Each named move below is a turn or a mirror, shown by a few rows before and after it. Which moves, in which order, take the first row of each later pair to the second? The first pair is answered.
move j785:
[  7.0 -19.1 -30.3 -25.4  15.1 -40.2 -12.1  -6.2 -45.0] => [  8.0 -19.9 -27.0 -21.9  18.1 -42.7  -9.9  -8.0 -44.6]
[  0.1  -0.2  -0.4   8.2  13.9  -6.9  12.4 -12.2   3.7] => [-12.4   5.6  -9.1   0.2   0.7  16.1   0.4   3.5 -15.0]
[ -7.0   7.3  -0.1   0.6   6.2  -0.9  -5.4 -12.3   7.5] => [-8.8  8.5 -2.4  0.9  2.0  3.4 -8.1 -8.0  3.0]
move j737:
[ -6.6   1.8  10.5 -14.5  -2.8   6.7 -15.3  12.7   8.0] => [ -5.9   2.7  10.1 -12.1   0.4   9.3 -17.7   9.6   7.7]
[-0.1  0.6  6.0  3.1 14.3 11.3  5.1 -9.1 -6.1] => [ -2.0  -0.2   6.9   2.5  12.6  11.1  10.6  -6.4 -10.1]
[ 13.1  23.3 -17.6  17.5  28.4  49.7 -16.8 -15.5  -7.0] => [ -5.8  15.6 -22.5  19.0  16.1  50.3   3.6   5.7 -35.3]
[ 18.0   8.7 -38.7  17.2  43.3   5.6  -5.3 -19.4 -32.5] => [  2.3  -1.8 -36.0  15.5  28.9   0.2  12.0  -2.7 -51.6]
move j407:
[ -4.2   5.1  -7.3  -9.8 -18.9   1.2 -17.4  10.0   0.4] => [ -6.3   1.6  -1.7 -12.4 -21.6  -5.8 -12.6   8.4   4.0]
[-30.1  -5.9 -14.1  -2.8  -2.3  27.6  -6.4   1.6  -1.2] => [-33.5 -17.1   6.4  -5.9 -12.6  -0.1   9.8   2.1  19.3]
[  8.8  -9.9  30.5   4.3  -2.8 -21.6  22.8  -7.1  55.3] => [ 33.0   0.6 -17.2   0.4  32.5 -18.9 -11.4 -34.1  28.0]
Now pairs of rows:
Between the rows of a pair lie two moves.
[ 17.4   1.8   7.6   2.6  20.0  -2.1  -7.8 -13.4  31.2] => [ 2.6  7.0 10.9  7.8  9.9 28.7 -5.6  2.0 30.4]
j407 then j407
[ 27.7   3.8 -13.4 -13.3  13.3 -40.1 -33.8 -23.6   8.4] => [ 32.0   5.3   2.8  15.3  36.4 -12.8 -10.4 -33.4  26.1]
j407 then j785
[  9.9   3.2  -9.7 -10.9  -7.9 -20.6 -23.1 -24.0   2.9] => [ -9.8  13.9  -9.6  -4.1 -17.0  26.8 -20.8  -3.6  -8.8]
j737 then j407
[  5.8   2.8   2.2  27.7  38.7  13.3  25.1 -13.6   3.4] => [  2.4  -4.4  14.2  28.7  30.5   8.6  31.6 -10.2  11.2]
j407 then j407
[ -1.1   9.3 -31.5  25.3  28.7  39.2  -6.2   8.4 -62.5] => [-28.6 -13.8  51.2  22.2 -28.4   4.9  40.6  38.2   2.5]
j407 then j737
[ 15.0   5.8 -13.3 -12.4  -2.5 -24.5 -13.8 -18.1  -8.1] => [ -3.9  17.7 -12.6 -11.6 -16.9  19.2 -16.0   4.0 -17.3]
j785 then j407
[  6.6  22.7  -7.0 -12.7 -11.2  20.9 -23.7   6.4 -15.8] => [ -0.1  15.5  24.3 -12.1 -27.8   7.2  -7.6  12.4  13.6]
j407 then j737
[ 30.9   8.0  -6.0 -16.8 -14.7  -4.7 -36.9  -2.1  23.9] => [ 21.6  14.4 -28.3 -10.5  -6.5  24.5 -34.9   7.2 -10.6]
j737 then j737
[  5.6 -15.5  16.3   3.9  -6.2 -15.9  37.9   0.0   6.9] => [  8.0   1.0 -30.5 -10.2  -1.8   8.2  -3.5  -0.1 -34.7]
j407 then j785
[  6.9 -17.8 -15.1  -5.6  19.7 -42.9  12.8 -12.3 -11.0] => [-13.2  -9.7 -28.7  -2.4  10.8   3.4  12.2  11.7 -41.5]
j407 then j737
[-18.1  -8.5  -8.8   2.2 -17.1 -15.1   3.0  11.3  -1.2] => [-14.0  -5.2  -6.3  -3.7 -23.6 -16.1  -4.5   8.6   5.5]
j737 then j785
[-11.6 -15.3  23.8   5.4  -4.5 -15.5  34.2  19.9  -4.0] => [ -3.9 -16.6   8.0  -8.0  -2.3 -41.4  19.5  10.7 -13.4]
j785 then j407
[-0.4  9.7 17.6 -4.3 -3.0 27.8 -4.9 15.8 13.6] => [ -7.2   7.9  12.7 -15.9 -15.2  13.0 -11.9  19.1   6.9]
j407 then j785
[  6.9 -16.7 -11.7  -4.5  33.8  -9.0  29.5  17.3 -12.8] => [ -7.9 -13.2  -3.1  -9.6  11.3   6.1  31.3  35.2 -15.2]
j785 then j407
[ -9.9  11.5 -31.8 -25.2 -16.9  17.7 -38.5   5.8  -6.8] => [-23.4   1.0 -23.4 -30.4 -34.0   8.7 -23.5  20.3 -16.3]
j737 then j737
[  3.2  10.6 -20.9  24.3  18.9  38.9  -0.3  -4.3 -23.9] => [ 4.5  2.7  6.8 37.4 23.2 31.1 26.4 -6.5  1.2]
j785 then j407
[ 13.1  14.8  14.1 -10.6   2.6 -31.2 -11.7   0.8  16.1] => [  9.9  26.2 -13.8  -5.0  13.3   5.6 -21.9   5.7 -16.3]
j407 then j737
[ 21.6 -12.7   0.2 -14.4  39.0 -21.7 -18.8 -35.9  11.5] => [-12.8  -2.6 -10.1  -3.6  21.9  50.3  -9.5   4.6 -31.7]
j407 then j737
[  5.7  12.4 -28.6 -20.9   1.2   6.7 -42.7  -0.5  -7.6] => [ 21.5  -9.0  -8.9   0.2  25.7 -37.9  -1.4 -21.3  14.2]
j737 then j785
[-22.0 -17.0 -12.3  -6.0 -23.5 -13.2  10.1  33.2 -18.7] => [ -0.4 -13.5   2.4 -13.1 -24.7 -36.0  -5.7  13.0  30.3]
j737 then j737
[-15.2   7.4   2.4   0.7 -21.7  44.5 -17.7  12.0  11.0] => [  5.5  -3.0  21.0  -1.9 -17.7  -1.8 -14.9  -7.4  47.3]
j407 then j737
[  4.1  -1.8 -44.9 -15.9  12.5  -1.4 -29.1  18.6 -20.8] => [  4.4   5.9 -36.7   7.9  34.2  31.6 -14.1  15.0  -9.9]
j785 then j407
[-25.8  10.3  16.1  -0.3 -30.2  37.8  -4.2  24.1   2.7] => [ -7.5  -5.1  40.9   9.1 -14.6  -6.2  19.8   2.6  38.7]
j737 then j785
[  7.5  -6.8   0.6   2.2   6.1 -23.3  -7.1  -3.6  10.2] => [  3.7   7.3 -11.5   6.9  12.2  15.1 -16.7   2.1  -0.3]
j737 then j407
[-29.9  -4.3  23.9  36.5  -1.4  -6.2   8.4  -6.5   4.6] => [-25.9 -10.6  20.4  24.5  -6.7 -32.8   2.1 -11.8   1.3]
j785 then j407
[ 25.2  -2.9  -3.3   3.9  22.2 -31.6  -5.1 -23.9  26.2] => [ 23.7  13.9 -18.5  14.1  33.8  17.9 -15.3 -20.2  12.0]
j407 then j785
[ -8.3  13.3 -11.7  -6.6  -3.6  21.8  -8.0  12.1 -19.6] => [-17.0  -6.1   9.5 -13.1 -18.8 -13.4  12.0  17.4  -8.3]
j737 then j407
[ 17.8   5.0 -29.1  -0.8  23.9   2.2 -23.6 -20.6   3.0] => [  8.5  -2.9   9.0  22.7  20.3  11.3  13.5 -14.6  34.2]
j407 then j785
[-34.6   1.3  16.4  25.8  -2.8  21.5  54.1  21.6 -14.1] => [  5.2 -11.4   1.1  10.9  21.2 -59.5  37.0 -25.8   2.3]
j737 then j407
[ -1.5 -21.6 -15.3 -33.0 -28.9 -78.0   9.0  -9.2 -19.9] => [-35.4  11.4 -26.0 -15.2 -41.9  39.1  -1.5  33.4 -47.0]
j407 then j407
[ 15.7  -0.3   5.5  27.8  39.0  11.7   1.2 -13.4  32.1] => [-1.7 -3.9 16.9 33.8 25.9 32.5 20.4  4.7 22.4]
j737 then j407
[ 17.3   5.2   6.3 -13.1  19.9  -8.3 -15.0 -29.8  18.3] => [ 11.8  12.1   6.8  -3.0  25.6  18.1 -11.0 -25.0  16.9]
j407 then j785
[ 10.2   6.6  -6.4 -14.7   3.8 -31.7 -18.2  -5.9  16.4] => [ -8.5  18.2 -11.1 -20.0 -14.1   4.9 -28.3  17.6  -0.6]
j785 then j407
[-5.2 14.6 -7.9  8.0 19.4  3.4 -7.1 -6.9  8.4] => [-7.5 11.3 -9.7 10.8 21.3  0.7  2.3 -6.7  3.6]
j737 then j785
[ 17.8   2.0  35.7   1.8  -0.9  -7.0  -5.3 -20.6  29.4] => [ 16.7  19.7   0.2  -7.5   2.8  26.6 -34.9 -17.5  -2.0]
j407 then j785
[14.0 -4.7  7.8 31.9  4.9 30.4  2.8 -4.1  5.3] => [ 24.1 -12.8  10.4  27.1   9.4  -4.0   7.5 -17.2  13.4]
j407 then j407
[ 21.8  34.6   2.9  -9.5   6.7  26.5 -54.9   1.8  31.5] => [  8.2  34.5  17.6  -2.5  -4.1  45.6 -41.9  15.2  30.2]
j407 then j737
[15.8 16.9 -4.0 13.3 17.7  3.5  1.9 -6.8 30.8] => [ -6.0  15.4   8.8   4.0 -14.9  11.5   6.1  17.9  28.6]
j785 then j407
[ -8.1 -14.9  -1.4  28.5  13.9   7.5  24.5  26.8 -40.9] => [  4.3 -23.6  -3.0  23.2  21.6 -28.4  25.7  10.6 -35.7]
j407 then j407
[-16.3   3.2  22.4 -44.7 -56.5 -25.3 -30.1  17.8  36.4] => [ 13.2  19.1  -4.3 -40.0 -23.3 -13.2 -66.9 -14.5  39.4]
j737 then j407
[ -3.3   3.6 -26.6 -30.4 -41.6 -22.7 -26.6   0.4 -13.3] => [ 14.5  14.1 -47.5 -11.9  -0.4  -0.2 -32.2 -19.3 -19.7]
j785 then j407
[-15.7   8.2 -15.9 -14.4 -15.2  15.5 -13.8   3.8 -42.6] => [ -9.6 -14.2  30.1  -1.8 -16.5 -27.8  28.8  -6.5   3.6]
j407 then j785
[  8.2   1.6  20.3  -9.6 -37.6   9.7 -24.6  22.9  18.3] => [ 23.0  -1.1  16.4 -11.5 -27.2 -11.5 -31.4   7.5  28.3]
j737 then j407
[ 22.4 -24.3 -18.2  13.0  46.4 -51.9  47.0 -22.0 -44.5] => [-21.7 -21.0 -23.7 -18.5 -12.9 -29.9  27.4  29.5 -80.0]
j785 then j737
[-6.8 14.5 23.5 -7.8 -8.9 20.2 -2.9 14.2 38.3] => [ 21.5  14.4 -11.2 -14.5  22.9  -1.6 -27.3 -13.8  22.2]
j407 then j407
[-24.3 -11.5   1.0 -20.6 -29.0  -3.4  16.2  22.7  -8.3] => [ 10.9 -11.7 -22.5 -14.3  14.9 -34.6   7.8 -15.3 -11.0]
j785 then j407
[-9.0 17.3 -9.8 22.8 -2.8  8.1  0.6 32.2 -2.6] => [  9.4   6.2 -10.3  18.2   6.9 -37.2  -2.5  11.5   5.3]
j407 then j407
[ 22.7  31.9   8.0  15.9  46.1  24.2 -23.2 -46.1  39.8] => [-14.4  25.8 -20.3  27.0  39.9  62.0   9.0 -11.0 -39.2]
j737 then j737
[  5.3  -4.9 -11.7 -37.6  14.4  29.7 -38.3  10.1 -10.5] => [ 16.9  -3.7  -5.3 -16.7  42.3  34.2 -21.6  -6.4   5.0]
j785 then j407
[ 18.8  16.9  22.0 -36.0 -11.5   1.0 -51.4  -7.4  -4.8] => [ 27.0   6.1  48.9 -18.9   0.4 -17.3 -23.8 -21.6  22.9]
j407 then j785
[  6.7  -4.8  47.3  12.7 -22.1 -23.5  32.5  13.0   4.5] => [ 13.7  -7.0  27.8  -8.7 -25.2 -50.8  10.8   8.7 -12.2]
j785 then j407
[ 15.5  -7.5 -12.7 -16.0  17.4 -56.7   9.5  -4.4 -10.5] => [-18.9   9.0 -16.6 -22.7 -20.6   1.1  -5.5  36.7 -35.2]
j785 then j407
[ 34.3  14.2 -36.6  13.8  25.3  36.6  11.0 -13.0 -34.8] => [12.0 -0.9 24.3 27.7 -1.1 30.6 60.6  5.7  8.2]
j407 then j785
[ -8.6  11.1  15.7  -4.1 -22.8   9.5  -4.9  16.0  19.3] => [ 17.5   3.4   4.2  -6.0   4.2 -23.3  -8.9 -13.9  25.1]
j785 then j407
[-25.1 -27.2  -7.5  -4.4  18.4  14.9  -8.7  30.1 -35.3] => [ -3.2 -30.0  -9.2  10.2  50.1  -1.0   1.3   1.9 -20.4]
j785 then j407
[ 26.0  -6.1  10.7   3.2  -2.2 -11.3  14.5 -14.9   8.8] => [16.9  7.9  2.4  7.9 -4.2 31.6  4.3 -2.3 -4.0]
j407 then j407
[ 25.6 -13.7 -17.3  13.0  29.7 -38.0  10.1 -32.2 -11.0] => [-12.0  -8.0 -32.2  -8.9 -14.2  -6.2  -5.4  10.5 -55.2]
j785 then j737
[  3.5   3.2 -19.8 -11.2  11.5   5.8  -8.5   2.3 -22.8] => [  3.0   6.5 -13.1   3.6  19.1  21.8   2.7   1.3 -18.1]
j785 then j407
[  6.7  -1.6  47.9  25.6  34.2  44.5   4.5 -42.1  20.5] => [-17.5 -13.7  74.4   7.8 -10.2  23.3  15.8 -15.3  33.0]
j785 then j407
[ -0.4  -6.4 -15.9  -8.1  18.0   2.8 -13.5   2.1 -20.5] => [ -3.0 -17.7  18.2   6.4  16.4  -7.7  16.1   1.7  10.2]
j407 then j785
[  8.4   1.2 -22.8 -34.6 -13.9 -44.7 -10.2  18.2 -44.1] => [ 29.6 -11.0   3.5  -6.6  18.9 -64.0  26.0  -8.9  -8.0]
j407 then j785
[ -5.9  -7.0  -0.2  -4.3  -0.5 -47.2  -2.4 -11.4  -8.0] => [  7.3   3.8 -15.9   6.1  26.6 -27.4  -7.9 -23.5 -14.0]
j407 then j785
[ -5.9   7.4  -5.4  20.3  27.4 -22.8  20.2   3.9 -41.4] => [-18.8   9.6  -4.4   9.7   8.1 -18.7  14.5  17.3 -48.8]
j737 then j785
[15.8 -7.7 -2.6 32.0  3.1 28.9 16.9 12.8  1.6] => [  7.8 -13.7   8.2  26.5  -9.6  11.8  29.7  18.8   2.2]
j737 then j737
[  6.4  -7.4 -27.5 -14.6  -5.1   8.7  -0.9   3.1 -35.5] => [ -7.4 -17.2   8.0 -16.6 -32.9  -2.3  18.1  19.0  -9.1]
j407 then j737
[ 11.9   8.1   7.6  14.1  20.5   0.4  -0.4 -14.1  40.4] => [  3.1  21.0 -12.4   9.3  11.5  34.5 -22.4  -1.0  16.2]
j407 then j785
[ -6.9  -0.3 -16.7   2.7   8.8  13.8 -35.9  -2.0  -4.8] => [ -1.2   1.4  -7.8  16.0  19.6  24.9 -23.5  -6.3   5.1]
j785 then j407
[ 17.2   0.4 -10.3  18.4  35.6   8.0  -0.1 -17.7  -4.1] => [ 2.9  0.6  8.9 27.6 22.5 30.5 14.5 -1.6  5.5]
j407 then j785
[ 26.1  -8.4   3.8  -8.4  34.2 -40.8 -22.6 -20.6   1.2] => [-18.4   6.6  36.5   7.4  -4.9  43.3  -3.7  30.8   2.6]
j407 then j407
[ 10.6   2.2  -7.1 -11.1  -3.7   1.8 -25.1   2.5  10.3] => [  1.8  -0.2   8.7  -9.6 -15.9  -1.9 -14.8   8.6  16.2]
j407 then j407
[  5.0 -13.5  -1.1 -17.2 -17.0 -43.6  -3.8 -12.4 -13.0] => [ -8.3  -0.9 -16.4 -20.8 -24.5  -6.1 -21.0   1.6 -35.4]
j785 then j407
[ -3.1 -10.3  24.9 -11.7 -24.3 -41.1   9.5   4.2  25.3] => [ 26.9  17.7 -18.1 -10.8  11.8  -6.6 -40.2 -23.6  14.5]
j737 then j407
[-18.4  -8.8  33.5  36.4   1.2  31.3  50.3  18.2  11.6] => [ 29.0  -6.2 -26.3  26.6  54.3 -12.1   8.7 -34.2 -14.6]
j407 then j407
[  6.4  -6.8   9.2 -12.7  -3.1 -25.5 -10.9 -24.6  18.0] => [-10.5   7.8   4.3  -3.1 -10.1  36.4 -15.3  -1.8   2.5]
j407 then j407
[  9.1  -4.1  34.4  20.4   2.9 -14.8  25.7  -9.2  36.7] => [ 15.7  20.8 -12.1  23.0  30.5  38.2  -8.5 -14.7  -1.8]
j407 then j407
[-18.0  -2.0  37.0   5.4 -10.1 -22.2  23.9  20.3  15.6] => [-26.5  20.2  19.0 -10.9 -27.1  13.5 -17.9  31.1   2.6]
j737 then j785
[  0.9  -8.0  36.7  -0.4 -18.8   7.6  -4.1  17.7  37.9] => [ 19.1 -13.8  18.3 -10.2  -8.9 -32.4 -14.2  -1.4  35.4]
j785 then j407
[ -5.0 -19.1  -3.1  -2.4  -9.6  -6.6   5.8  10.6   0.0] => [  7.0 -15.8  -0.6  -2.4  -3.4 -13.5  -3.9  -1.7  17.1]
j737 then j737
[-14.1 -29.8  15.6  14.6   8.8 -24.0  58.5 -10.8 -23.1] => [-12.4  -9.5 -30.8   3.6  16.0   7.5  17.2 -11.0 -68.0]
j407 then j785
[-19.3   4.1  26.1 -31.9 -20.5   9.8 -21.9   6.6  39.6] => [  9.0   1.5   5.8 -36.1  11.5 -22.3 -30.6 -22.4  34.7]
j785 then j407
[-29.0 -10.2  -8.3  25.4  -1.4   2.3  20.8  13.3 -31.7] => [-11.8 -18.1  -9.9  13.0   4.6 -40.6  13.7  -4.2 -21.1]
j737 then j407
[  4.6   2.7  24.8   2.7  -7.8  12.9  -4.5 -10.1  43.2] => [  2.8  11.0   2.7  11.3   9.1  41.6 -12.1 -10.6  20.8]
j737 then j737
[ 28.3 -30.9 -20.7  25.3  44.8 -33.6  25.4 -28.2  -1.6] => [-18.6 -15.7   8.9  40.6   8.6  51.6  43.1  25.0   0.5]
j407 then j407
